In the rows, 128 means zero.
Each path below is one point turned by a fixed rotation once a step. After each direction that follows a path, write how fast that rotation turns it, in degrees each step (0 if it stays still).
Each turn is a multiple of 5 degrees from 10 to 175, or 0.
Each row of a path follows its step; steps can be skipped.

step 2: [118 131 112 136 138 126 128 122 137 143 135 130 127 112 124 128 131 132
 128 111 131 131 134 130 139 118 133 128 131 126 125 129 118 128 131 135
 125 138 121 136 126 125 118 123 137 124 126 122 128 129 120 127 127 130
 133 135 135 125 132 136 123 117 131 131 126 142 129 138 131 127 136 119
 128 120 124 126 127]
step 3: [126 134 121 135 120 123 129 120 127 121 142 128 127 130 124 139 119 131
 123 131 134 125 132 125 126 124 134 120 132 127 131 135 129 110 119 127
 135 122 128 128 148 135 142 130 131 123 134 123 133 128 122 138 123 134
 119 115 123 135 125 131 124 122 135 125 131 118 133 139 117 127 129 132
 129 126 135 118 128]
step 8: [133 124 123 131 143 132 137 139 128 133 135 125 132 114 133 133 132 136
 119 129 134 129 121 120 134 135 130 126 127 126 129 112 130 128 124 125
 126 121 137 133 132 120 131 120 134 122 124 129 124 122 124 129 121 126
 151 132 118 130 123 122 133 128 134 119 123 131 135 128 130 143 135 129
 131 127 135 135 138]
step 10: [123 130 134 136 121 140 119 125 130 125 123 131 137 127 142 127 129 135
 131 116 121 121 120 123 139 124 134 120 136 123 117 125 131 124 118 138
 129 128 130 136 124 130 122 132 138 130 127 128 116 127 120 128 133 141
 132 130 122 132 137 139 118 114 120 129 125 129 122 131 124 127 124 125
 118 122 121 126 133]
step 14: [122 131 117 129 144 131 113 118 122 134 136 132 134 123 125 126 132 131
 136 128 134 135 130 128 131 117 121 119 137 123 132 119 136 126 123 124
 123 126 135 128 135 123 120 128 135 138 136 124 130 132 129 134 141 141
 131 134 124 135 127 137 134 126 127 135 130 132 126 124 123 129 129 112
 135 141 132 130 129]
step 19: [127 123 123 125 129 132 131 128 124 124 119 122 132 124 128 138 137 121
 129 139 121 127 122 139 121 126 124 117 132 122 133 135 117 126 133 128
 118 127 133 139 136 120 138 118 138 138 122 125 127 125 124 134 119 131
 131 123 130 116 138 125 128 126 132 122 129 118 114 134 134 118 125 135
 126 132 117 126 139]
step 22: [126 133 121 131 125 124 122 132 123 133 124 133 131 121 136 136 131 131
 126 123 127 133 127 134 140 119 134 117 130 122 137 124 122 125 121 126
 120 130 111 131 125 128 129 129 143 130 126 133 127 123 126 139 135 137
 127 130 133 123 125 138 135 129 120 129 134 123 116 123 132 118 114 127
 138 127 133 114 143]
step 23: [122 129 120 137 127 129 122 131 123 120 125 112 126 128 125 138 123 133
 120 124 133 127 133 135 121 116 123 118 126 133 118 127 129 123 127 123
 120 130 138 133 135 122 120 120 138 127 119 119 124 139 126 118 121 122
 127 126 134 133 120 127 110 130 132 123 131 124 134 125 125 116 139 137
 137 126 129 124 129]
step 25: [127 134 118 127 122 124 131 135 121 135 127 124 139 128 133 135 133 126
 139 136 120 128 128 125 130 114 131 133 117 128 137 131 143 125 129 133
 136 123 122 134 137 119 126 129 131 126 124 129 126 123 133 117 138 131
 122 134 123 125 126 121 138 122 134 127 126 128 133 115 136 114 115 126
 123 122 123 117 135]
step 33: [129 129 131 129 133 119 135 125 123 141 142 123 124 130 124 118 121 135
 134 119 120 125 133 115 132 129 132 121 116 108 130 128 134 126 129 135
 128 129 137 129 123 126 125 129 130 121 131 125 133 133 134 135 138 121
 142 131 125 128 131 121 137 128 133 129 123 125 134 121 137 114 125 134
 130 130 119 125 138]
[127 127 126 130 129 128 129 127 128 128 129 128 128 129 128 128 129 129
 125 126 127 126 129 127 126 130 129 132 127 127 130 131 128 127 126 125
 128 130 128 128 128 130 127 127 127 126 131 129 128 129 129 129 126 127
 130 127 127 128 126 127 129 126 126 132 128 130 128 130 128 126 126 128
 128 126 126 127 127]
10
[128 128 129 131 127 128 126 128 129 129 125 128 129 131 125 130 129 129
 128 129 129 127 129 129 125 128 127 130 124 129 128 130 126 130 127 128
 130 128 127 129 127 127 128 126 128 128 126 128 126 128 129 130 129 131
 131 129 129 129 128 128 127 129 129 129 131 128 129 125 130 127 126 127
 130 129 128 126 128]
10
[129 125 127 128 130 127 129 128 126 128 131 127 126 129 126 129 130 127
 126 127 127 130 125 127 128 128 128 127 130 130 130 129 130 129 128 128
 131 128 126 129 130 124 128 129 126 130 129 128 125 128 127 128 129 131
 128 127 128 130 128 128 126 128 131 130 127 129 128 129 130 130 127 128
 126 128 126 127 129]
65
[131 128 130 127 128 129 131 128 128 128 129 129 126 129 128 127 129 129
 128 125 127 129 129 127 128 127 132 126 127 128 129 128 125 131 125 128
 127 127 127 129 128 129 130 128 129 128 128 125 126 128 129 129 127 128
 130 129 128 125 129 128 127 130 127 128 125 128 128 128 130 129 125 127
 130 126 131 129 128]
160
[128 128 128 129 127 131 129 128 130 128 127 131 128 130 130 128 133 129
 130 130 129 129 125 128 129 129 128 127 128 128 127 128 128 130 128 129
 125 128 128 127 130 127 126 130 126 127 126 127 125 128 128 129 127 128
 126 128 127 127 125 129 129 128 127 128 129 127 127 128 128 124 128 127
 126 128 127 127 132]
120
[129 127 127 128 131 129 129 127 126 126 130 126 128 128 128 129 129 130
 126 129 127 129 127 127 130 129 128 127 127 128 126 129 126 128 129 126
 127 126 129 129 125 130 128 128 127 128 126 131 130 127 131 127 128 129
 129 130 129 128 126 129 129 130 128 126 126 127 126 128 130 128 129 130
 128 130 128 122 127]
100
[131 130 126 131 126 125 127 128 129 125 126 127 129 130 129 130 129 128
 127 129 126 129 126 128 125 127 128 127 128 128 131 129 128 128 128 127
 130 129 126 129 126 129 133 130 129 126 127 127 131 127 128 126 128 127
 127 129 127 128 128 131 129 129 128 127 126 127 125 128 126 127 128 125
 127 126 126 129 129]
115
[130 129 129 127 128 128 129 127 130 127 129 128 128 129 129 127 128 130
 128 128 129 129 130 130 129 128 128 130 127 129 129 126 129 126 130 128
 129 128 128 128 132 128 132 128 130 131 130 130 127 125 128 131 128 130
 130 127 126 126 126 128 131 128 128 126 129 130 126 130 127 127 128 129
 129 130 127 129 129]
135

step 1: [117 125 121 131 135 133 145 126 122 129 119 123 118 125 120 112 127 127
 130 135 131 137 128 132 135 132 134 134 123 123 119 140 144 128 124 127
 135 131 132 124 131 138 129 118 128 136 140 130 121 128 131 119 127 134
 126 133 129 114 120 121 125 116 127 125 131 115 129 121 131 136 125 128
 132 122 123 130 129]
step 13: [136 128 129 131 128 118 138 130 142 126 136 131 120 124 120 115 140 132
 133 133 129 126 120 141 133 133 138 130 138 134 129 128 136 123 134 133
 120 125 135 129 119 132 127 119 122 125 130 119 131 123 118 129 121 125
 119 125 129 117 117 130 130 141 139 123 128 133 129 137 129 128 132 133
 128 138 121 122 119]
step 14: [135 131 128 125 120 121 143 129 139 128 134 131 133 139 136 126 139 130
 131 127 129 124 134 121 135 125 128 121 140 125 131 128 128 131 116 134
 120 125 114 120 117 141 139 130 131 128 119 125 117 131 133 129 123 130
 145 138 128 120 128 131 124 124 128 125 123 126 126 133 132 134 119 138
 133 126 120 136 125]
step 17: [138 128 125 124 129 123 134 137 127 127 129 130 127 131 129 134 123 135
 131 126 134 127 127 132 119 123 124 128 131 132 125 122 130 133 123 133
 128 131 136 134 135 135 139 133 119 119 129 129 144 122 126 146 132 133
 143 134 133 142 140 127 123 131 120 126 136 126 129 127 147 134 121 117
 130 137 126 128 120]
step 20: [131 126 126 125 121 134 115 132 130 120 126 127 111 141 123 134 129 125
 124 132 131 135 116 126 128 134 132 125 127 123 125 131 122 126 119 129
 120 125 119 123 128 130 135 123 139 127 119 131 134 135 112 115 128 141
 130 131 124 133 120 122 130 137 119 120 136 122 123 120 133 141 126 126
 134 132 124 137 122]
step 21: [129 141 129 129 120 125 118 119 122 125 138 128 123 130 129 121 123 125
 128 138 133 130 136 129 138 132 127 134 123 136 123 118 130 122 129 133
 116 134 137 110 143 131 134 129 124 127 117 120 131 144 121 126 142 137
 130 131 125 117 129 123 129 128 125 130 127 131 122 137 120 117 134 123
 126 127 127 127 122]
step 31: [135 131 125 140 118 130 134 137 123 120 135 112 127 120 122 130 138 123
 125 122 131 132 133 127 124 126 131 134 128 120 134 136 132 132 125 128
 128 127 131 132 138 122 133 122 125 136 125 119 132 137 130 125 120 126
 122 123 133 136 111 131 125 126 126 143 132 120 126 132 132 135 124 126
 147 137 118 135 125]
step 32: [131 136 132 131 128 118 136 118 114 123 122 127 126 127 138 123 125 126
 120 132 131 123 118 138 137 139 119 143 128 125 124 129 126 127 132 132
 131 124 131 129 131 137 150 126 133 137 128 124 121 129 126 134 127 131
 138 112 126 127 122 136 135 127 130 133 136 125 118 125 128 135 121 126
 117 136 126 132 125]
step 34: [115 130 126 127 118 136 127 133 133 122 135 130 128 127 121 141 143 130
 133 130 130 129 131 114 124 121 134 127 130 127 127 127 125 136 129 123
 147 135 130 126 131 133 126 130 123 134 121 116 123 139 132 120 132 115
 131 125 129 130 138 116 136 132 115 120 139 117 131 126 128 131 129 122
 120 132 132 121 132]
step 36: [114 127 130 132 136 125 132 130 126 125 138 133 129 134 132 123 133 130
 123 131 125 135 129 135 125 124 121 141 124 132 118 122 133 125 124 130
 114 132 132 126 120 121 121 127 125 142 131 138 144 126 133 142 135 128
 123 124 135 134 117 121 124 127 128 127 120 134 135 134 128 120 124 128
 131 138 115 112 133]
[128 130 126 126 127 128 129 127 128 129 128 131 127 128 128 125 126 129
 128 127 129 129 128 129 128 130 125 128 131 132 128 126 129 128 127 130
 126 129 131 126 126 127 130 127 129 129 129 127 129 127 129 126 130 131
 129 125 130 128 127 128 130 129 127 129 127 129 129 130 131 128 126 128
 128 128 127 128 129]
95
[127 129 127 129 127 129 131 130 128 130 129 129 128 128 132 129 127 128
 128 128 129 128 131 127 130 128 131 128 129 131 127 131 128 130 126 128
 127 128 127 127 128 125 129 130 127 129 128 127 128 129 130 130 128 128
 126 130 128 127 126 126 128 129 129 128 130 128 128 128 124 128 127 124
 130 126 128 127 129]
145
[130 126 126 130 128 127 130 129 128 128 125 128 127 128 130 128 128 128
 127 127 129 130 126 129 128 128 128 129 132 124 129 127 131 129 128 129
 128 130 129 130 129 129 129 129 127 128 128 125 129 127 130 128 128 128
 126 130 129 126 129 131 127 126 126 128 128 125 125 130 128 131 127 128
 128 127 129 128 126]
25
[125 126 124 127 127 126 129 128 126 128 127 126 129 126 129 129 130 127
 128 126 128 128 126 127 127 128 128 130 127 125 130 127 130 128 128 126
 129 128 131 128 128 128 130 128 130 130 128 129 127 129 130 128 131 126
 128 126 126 129 125 126 130 127 127 130 129 128 129 127 126 128 129 128
 128 128 127 126 131]
10
[128 129 127 128 127 127 128 128 126 130 129 130 130 128 131 128 129 129
 128 130 128 128 125 130 125 127 128 127 126 129 130 132 126 131 129 126
 128 126 128 127 131 130 128 126 128 128 128 127 128 128 128 129 126 130
 127 128 128 127 126 129 125 127 127 126 126 128 129 131 129 129 128 130
 126 128 127 127 130]
80

step 0: [133 132 132 125 125 136 126 107 134 120 134 130 136 127 139 121 135 123
 129 123 130 136 126 124 137 118 132 138 134 125 119 123 134 126 138 116
 144 130 131 129 133 136 136 124 126 127 132 127 124 120 118 138 120 127
 125 108 130 122 129 129 124 117 137 130 123 128 123 130 126 129 133 128
 127 127 124 129 127]
step 1: [126 136 121 124 136 120 131 129 131 131 135 125 128 128 131 128 143 124
 134 124 131 130 137 126 143 124 137 121 139 124 115 135 127 122 121 116
 141 130 135 132 127 126 135 130 133 137 117 133 122 135 128 136 119 133
 135 130 143 133 124 127 122 130 120 133 123 128 125 127 139 129 121 121
 121 126 114 137 135]
step 2: [123 150 120 127 127 121 128 122 128 135 122 125 115 124 123 117 125 122
 131 121 129 142 110 134 134 139 125 116 130 134 134 124 133 124 131 135
 133 128 129 129 125 130 135 129 124 139 132 121 134 129 121 134 134 136
 127 132 140 131 128 131 124 116 123 122 124 123 116 130 136 126 119 129
 120 128 127 131 134]
step 3: [122 138 126 126 128 138 138 129 128 125 120 128 133 137 127 118 126 128
 136 137 125 134 121 134 121 125 136 135 125 137 126 121 133 125 131 140
 136 126 127 117 138 135 128 131 123 135 122 126 132 122 117 122 115 138
 139 128 129 129 138 136 134 132 116 125 135 126 122 118 129 137 135 115
 121 137 122 136 132]
step 9: [124 141 129 139 140 131 123 124 132 131 129 138 115 133 133 127 125 126
 134 135 125 131 125 117 126 131 131 141 123 125 124 121 132 119 130 116
 131 122 119 136 132 127 124 114 135 132 117 135 129 143 132 125 135 134
 124 123 127 132 132 131 119 125 118 130 117 126 132 135 125 130 141 130
 117 136 139 123 131]
step 15: [122 126 118 131 122 126 129 143 140 136 123 131 118 122 127 126 120 129
 123 131 134 125 128 134 120 139 131 132 130 120 137 142 127 127 139 125
 117 125 125 119 136 140 131 122 124 139 132 119 133 131 133 116 127 119
 123 130 141 129 130 131 124 135 127 134 133 130 132 125 114 137 124 137
 122 141 131 132 135]
step 17: [138 126 126 132 121 122 137 141 125 130 121 141 133 133 134 134 138 126
 136 130 135 127 137 126 134 110 125 123 141 118 117 130 118 129 130 125
 129 117 131 123 128 125 131 116 131 131 127 134 128 135 130 128 125 125
 120 129 128 118 118 132 126 140 136 118 124 115 136 135 125 131 130 126
 121 133 135 127 117]
step 18: [131 138 131 139 133 130 123 130 131 153 122 120 134 123 127 124 131 125
 131 114 135 128 133 132 129 126 129 125 129 121 133 130 121 133 134 117
 129 121 130 136 133 137 120 123 125 118 132 128 127 132 120 135 133 123
 108 122 136 121 128 124 124 127 128 118 120 125 130 134 125 123 119 124
 118 122 128 115 128]
step 25: [124 124 124 121 141 129 125 121 138 131 125 139 118 123 131 120 132 132
 136 125 135 125 123 118 119 115 141 131 139 144 122 131 133 127 128 134
 126 134 129 132 134 118 122 131 131 127 134 131 121 118 129 126 131 128
 115 129 136 128 126 116 126 129 121 116 126 120 128 123 118 121 136 122
 123 129 142 134 129]
step 29: [122 123 127 138 130 134 114 131 123 131 129 129 130 125 135 123 136 123
 118 118 129 126 121 120 130 140 125 132 143 121 117 125 130 120 137 128
 125 133 126 121 111 123 119 121 134 118 121 128 133 120 122 128 131 132
 121 126 127 117 133 129 134 133 136 124 130 129 119 138 137 115 127 125
 126 135 121 115 124]
[128 129 128 127 129 128 127 128 127 130 126 127 129 131 129 128 126 131
 128 128 128 130 129 129 128 130 128 125 128 128 129 127 128 128 127 127
 132 131 128 128 126 129 131 126 129 128 128 126 127 131 129 129 129 126
 128 131 125 126 128 127 126 128 126 130 128 130 129 128 124 126 125 126
 128 128 128 129 131]
85
[128 130 128 130 131 126 129 130 125 128 126 126 131 126 129 129 129 128
 129 124 132 130 128 127 131 127 126 128 127 129 127 127 128 128 130 128
 126 128 129 126 127 127 127 129 126 127 125 128 129 126 129 130 129 127
 127 129 129 127 128 128 128 127 126 128 127 126 128 127 129 126 127 127
 131 129 127 128 130]
65
[127 126 127 128 130 124 130 127 128 130 129 128 128 128 130 129 129 128
 128 129 129 127 130 127 129 130 128 131 126 128 130 126 128 128 126 128
 127 129 129 126 130 129 129 125 129 130 128 126 128 128 127 126 126 127
 127 128 129 125 129 130 127 127 130 129 127 129 127 129 129 127 125 129
 128 128 128 128 123]
20
[127 126 128 127 129 129 127 129 128 126 130 127 127 130 130 127 127 129
 125 128 127 127 128 128 133 128 130 127 129 129 126 128 131 126 129 127
 127 128 128 127 130 128 127 130 126 128 127 130 129 128 126 127 124 126
 128 129 126 128 128 128 129 128 127 128 127 128 129 131 127 126 127 125
 128 127 131 128 128]
115
[127 131 129 129 130 130 126 129 125 128 126 128 129 127 130 128 128 127
 127 130 130 126 129 126 126 131 127 131 130 131 126 129 127 128 128 129
 129 129 125 129 128 130 128 131 128 128 129 131 128 127 127 126 130 127
 128 127 128 127 132 127 127 127 128 130 130 131 128 128 127 128 129 128
 126 128 131 128 127]
70
[125 127 130 127 127 129 127 126 125 130 126 130 129 128 127 127 128 125
 127 128 126 128 130 125 127 128 130 129 126 129 129 126 126 129 132 128
 129 129 129 128 127 130 129 126 127 128 130 129 130 125 130 130 126 127
 130 128 127 130 129 128 131 129 129 130 128 124 127 128 128 127 126 127
 128 127 127 128 128]
135
